x =
[[ 31  32   7  25 -36  29 -21 -17]
 [  3 -25 -27  37 -11  12  31 -33]
 [ 10 -17 -33 -11  -3  28  15  22]
 [  6  29  -7  31 -26  36 -22 -20]
 [ 19   0  31  10 -21  39  28 -21]
 [ 19  19  32 -17  20  -7  -9   6]
 [ 13  15 -10  25 -34  30  -2 -31]
 [-28  18 -10  15  11 -27   0   9]
 [  9  35   0  -7   0  35  35  30]]
Indices start at 0.
The bottom-right entry is 30
Give the bottom entry of the column that holds the smallest entry.
Answer: 0
The bottom-left entry -> 9
The entry at row 2, column 0: 10
The entry in row 2 and column 1 is -17
Give the entry just left of the largest entry.
Answer: -21
The entry at row 0, column 1 -> 32
The entry at row 0, column 0: 31
The top-right entry: -17
The entry at row 1, column 0 -> 3
Give the entry directly above -28.
Answer: 13
The entry just left of the smallest entry -> 25
The entry directly below -31: 9
The entry just right of the smallest entry -> 29
The entry just right of the largest entry: 28
The entry directly below the smallest entry is -11
The entry directly above the largest entry is 36
The top entry of the column that holds the smallest entry is -36
Give the entry in row 0 and column 2.
Answer: 7
The entry directly below the largest entry -> -7
The entry just right of 12 -> 31

arr =
[[  0  -1   0   2   1   2   0]
 [ -6 -10   3  -1   6  36   8]
 [ -9  12  12 -23  13 -25  -6]
 [-11  19 -15   8 -15  -8  -1]
 [ 19 -10  18   0   1 -14  30]
 [  8  -5 -12  -5   4 -11 -13]
 [-12  -4 -15 -24  29   8  -9]
 [ -7   0   1  18   9   0   4]]
Rows and columns are numbered from 0.
Give the entry directly above -13.
A: 30
The largest entry -> 36
The bottom-right entry: 4
Give the entry in row 0 and column 2.
A: 0
The entry in row 1 and column 0 is -6
Give the entry at row 2, column 0.
A: -9
Give the entry directly below the smallest entry.
A: -8
Give the entry at row 0, column 0.
A: 0
Give the entry just left of 6.
A: -1
The bottom-left entry -> -7
The entry at row 0, column 1 is -1
The entry in the top-right corner -> 0
Give the entry just right of -8.
A: -1
Give the entry at row 1, column 1.
A: -10
The entry just left of the smallest entry is 13
The entry directly above the largest entry is 2
Give the entry just right of the largest entry.
A: 8
The entry directly above 29 is 4
The entry just right of the smallest entry -> -6
Give the entry just left of -8.
A: -15
The entry just left of -14: 1

M = [ 14   2 -10 -19  -5  -9  -5  37  12   4  -4   1 -14  -1 -13]
Report the entry just left of the centre entry.
A: -5
The entry just right of 37 -> 12
The entry just right of -4 is 1
Report the entry just right of 4.
A: -4
